Named moves come first, each a turn or a mirror and shown by rows before and after it. Which of them, in which order, take the first row of each pair that follows to the second? Write the first one first, as in the answered first pair.
move maset:
-12 110 -24 55 165 76 19 40 -102 143 18 -97 -137 -25 -54 -34 106 -154
 -52 -34 44 -62 -54 28  ->  25 72 -40 93 209 126 -9 53 -104 151 29 -105 -112 -28 8 -77 58 -116 -40
 -66 82 -72 -2 10
-58 217 67 -71 -163 -56 96 -9 88 72 -224 35 -122 -57 -114 -62 404 -4 -16
 141 38 11 -177 65  ->  207 -89 -29 139 28 228 -126 -13 -6 133 -75 -42 101 -63 244 -204 19 167
 83 -18 236 -53 231 -78
-75 6 63 85 -212 -82 17 -56 68 19 147 20 -114 -43 -24 -106 83 -98 -19 57
 15 -28 -63 -58  ->  7 -78 23 139 -149 -5 -36 -52 50 40 190 0 -41 -48 82 -148 -23 -56 -1 10
 85 -49 44 -101
move Mola:
195 -198 -232 32 -9 348 -75 94 -9 363 165 11 175 99 58 -216 -450 28 204
 107 -68 162 280 -117  ->  223 91 303 171 110 71 -219 -244 194 -111 -172 -33 -126 130 240 76 88 -11
 -173 -211 327 -38 445 -65
186 -92 36 234 176 51 -223 -184 -47 -96 209 -26 78 24 305 -104 -309 -131
 -40 -249 173 52 284 186  ->  169 -128 -46 216 168 95 -212 -139 -71 -11 273 -22 120 17 269 -145 -388
 -120 29 -200 101 78 255 175
77 302 -41 -14 -20 24 13 0 -9 0 71 -45 53 28 -285 157 -262 -295 124 5
 -218 187 100 327  ->  81 372 112 40 14 -39 -33 -92 55 -130 -36 -45 -36 43 -227 236 -106 -306
 22 -93 -87 133 159 355
-23 -17 -182 13 -76 -11 48 4 -145 205 -55 -82 67 72 -158 -20 211 7 4
 -112 -75 87 -151 -222  ->  -24 24 -64 39 -59 -83 7 -64 -90 99 -131 -97 -6 81 -123 23 337 6 -81 -193
 8 52 -119 -214
move fil:
-56 -47 118 139 99 70 -33 -148 -83 126 237 157 217 123 344 -62 30 10 60
 -194 55 8 67 67  ->  -210 -44 55 12 16 -30 83 -63 -55 267 241 237 128 117 209 -127 161 46 43
 -83 -55 21 -212 27
-111 -156 -16 147 84 1 -75 -7 -7 -222 123 73 110 76 -103 -4 -52 5 155
 171 45 24 -172 -179  ->  -85 -149 -8 173 97 16 -88 -15 -9 -242 120 67 114 70 -70 9 -73 1 159 154
 66 18 -138 -163
87 -148 -153 146 90 43 13 26 40 66 47 53 21 162 190 -130 -19 98 -48 12
 -7 66 19 -38  ->  68 -157 -156 118 72 26 29 43 38 91 56 68 -5 170 137 -137 19 106 -65 55
 -40 64 -47 -41
-190 -72 -228 139 19 63 13 222 -25 282 -40 -19 49 -127 211 72 -22 83 -8
 107 62 -130 -213 -201  ->  -37 -53 -150 262 103 149 -79 124 -40 142 -48 -86 114 -133 344 137 -154
 50 6 11 173 -155 40 -180
move Lep:
39 47 37 -7 -72 25 -114 185 -154 -25 25 -152 -78 -15 87 -28 -89 4 -127
 59 251 -9 119 64  ->  23 119 35 -31 -122 33 -70 193 -164 -49 3 -169 -91 -14 10 25 -116 -50
 -111 89 181 23 110 112
126 5 172 68 14 -148 -45 -233 169 32 -160 -124 -82 124 64 -40 255 -53
 -49 -222 146 -25 264 69  ->  60 163 28 -37 -171 -114 96 -126 103 55 -115 -136 -12 151 -241 9 64 -265
 111 -11 -175 134 119 244
69 24 65 -175 79 188 -131 22 -286 97 115 -92 -61 242 -24 -197 -200 64
 116 56 -56 -19 -298 124  ->  84 -38 165 -98 165 157 -224 -31 -244 81 92 -77 -108 234 134 -217 -99 186
 36 -74 125 -113 -229 49
move gekod:
21 8 -35 21 52 15 -16 170 -2 100 131 206 103 -3 -156 112 39 -119 156 -60
 -124 83 155 135  ->  40 1 -3 47 81 21 -36 156 0 66 110 188 107 10 -117 131 24 -98 148 -100
 -95 64 205 137
-113 -54 44 -74 93 -137 -1 23 74 75 -89 51 -95 -3 56 -26 292 69 -130 -33
 -42 35 -162 -182  ->  -142 15 21 -85 45 -157 18 54 70 48 -79 39 -105 0 -37 14 277 14 -102 8
 -128 81 -213 -114
-120 39 -194 -84 -60 21 -70 -172 -99 116 115 144 -209 111 -92 -1 154 -13
 -5 13 -48 243 -97 232  ->  -71 90 -166 -67 -69 32 -87 -208 -119 33 80 125 -193 110 -108 48 114 -63
 10 -3 -60 264 -40 287
153 281 46 68 3 -23 -43 -111 -88 16 -40 -103 107 91 109 36 -238 6 -47
 -162 179 -21 10 247  ->  162 190 37 95 35 -31 -71 -132 -87 81 -16 -67 106 74 199 -8 -186 99 -93
 -201 253 -63 24 149

(2 to 3 moves a pair)
97 11 -144 -32 -75 184 152 130 31 -3 175 -99 215 65 -36 71 -345 187 276
 6 -81 51 279 87  ->  -30 263 -38 -132 -206 16 271 89 94 -121 38 -84 74 91 -260 213 -120 19
 209 79 -206 90 98 249 => maset, gekod, fil
49 -17 -43 64 50 162 -78 -44 -69 -164 54 -63 -7 20 15 52 -202 -144 101
 33 -68 60 193 97  ->  -88 83 86 -7 25 -64 -21 -96 38 -230 -80 -16 -207 7 -32 116 172 -111 -82
 15 -1 6 -4 69 => fil, Mola, gekod
-78 55 -11 -44 -86 -17 79 -86 -74 -26 16 -58 17 -15 -97 116 -55 -89 142
 73 -150 126 -57 96  ->  39 -9 92 79 37 27 -50 -183 -57 -104 1 -86 15 -26 130 122 -44 -15 62 -104
 69 37 179 33 => maset, gekod, Mola
63 -74 95 -38 73 175 -77 -25 99 -48 -23 -89 -79 17 22 -86 -79 -41 53 -57
 100 -146 296 -25  ->  35 -168 23 -81 70 177 -59 27 93 70 26 -51 -102 -7 35 -180 -74 36 50 -35
 94 -153 221 -102 => gekod, Mola
97 -120 11 109 98 -43 -116 8 81 167 -3 32 -95 -97 277 -117 317 194 -150
 -200 323 -119 -20 -151  ->  131 23 113 136 95 -48 -138 -60 87 17 -83 -5 -122 -82 248 12 355 90 -187
 -257 340 -130 59 -40 => maset, fil
-128 430 118 46 -57 61 -178 256 3 233 -107 203 -144 30 -14 81 366 -376
 28 -56 -129 -242 -324 -24  ->  137 382 130 251 76 322 -342 157 -80 75 -52 94 82 69 195 123 -29 -429 143
 -178 -21 -244 162 45 => Mola, fil
59 207 -197 -74 -24 101 -102 -108 -111 -84 172 38 123 144 75 -40 -246 91
 227 -7 -161 215 180 -95  ->  9 375 -90 -101 -71 4 -35 -155 -78 -214 59 34 41 154 -44 85 -116 -32 165
 -14 -212 216 113 2 => maset, gekod
-8 158 83 -23 -34 -70 -120 -129 111 66 -23 -43 -100 305 -39 145 73 -171
 43 -81 97 23 -31 146  ->  82 0 -66 35 13 82 -160 -67 30 182 105 -65 53 289 42 25 -168 -93 170 -61
 88 36 75 79 => maset, Mola
-1 207 198 21 15 -157 23 -98 96 -231 -127 -40 -190 163 -69 139 252 -212
 -158 -90 31 -57 -33 51  ->  131 -84 -221 46 28 195 -2 99 -99 74 166 -54 151 146 -57 -103 -317 -156
 168 62 -156 77 82 -16 => Mola, maset, fil
137 19 8 -1 -40 162 36 -8 -35 8 148 -52 -3 19 -30 41 -249 -378 233 123
 -280 -33 91 178  ->  120 -54 -61 -29 -20 173 54 44 -38 118 194 -42 17 2 1 -17 -281 -306 271
 138 -293 -45 56 102 => fil, maset
-137 -314 -196 211 38 88 127 68 -13 205 116 100 354 54 203 -150 -139 106
 366 24 135 35 77 -214  ->  -143 -117 182 269 107 -142 51 -130 148 -98 -120 98 122 63 309 34 288 78
 96 -169 399 -106 143 -189 => fil, Mola
-119 453 188 -20 -270 -123 44 114 161 39 -128 -2 -156 202 -272 107 17 30
 14 -99 -117 -35 -156 180  ->  115 65 128 193 9 110 -202 82 109 145 20 -32 -2 160 196 -92 -214 331 25
 -320 211 -157 228 -89 => maset, gekod, Mola
247 -149 -73 -32 93 -128 3 -68 -49 35 80 -203 420 462 -28 241 -194 -49
 -86 133 128 184 151 -150  ->  83 28 71 -129 22 -371 91 -115 68 -43 -58 -156 227 471 -148 334 153 -87
 -253 137 130 160 -78 -114 => gekod, Mola, maset
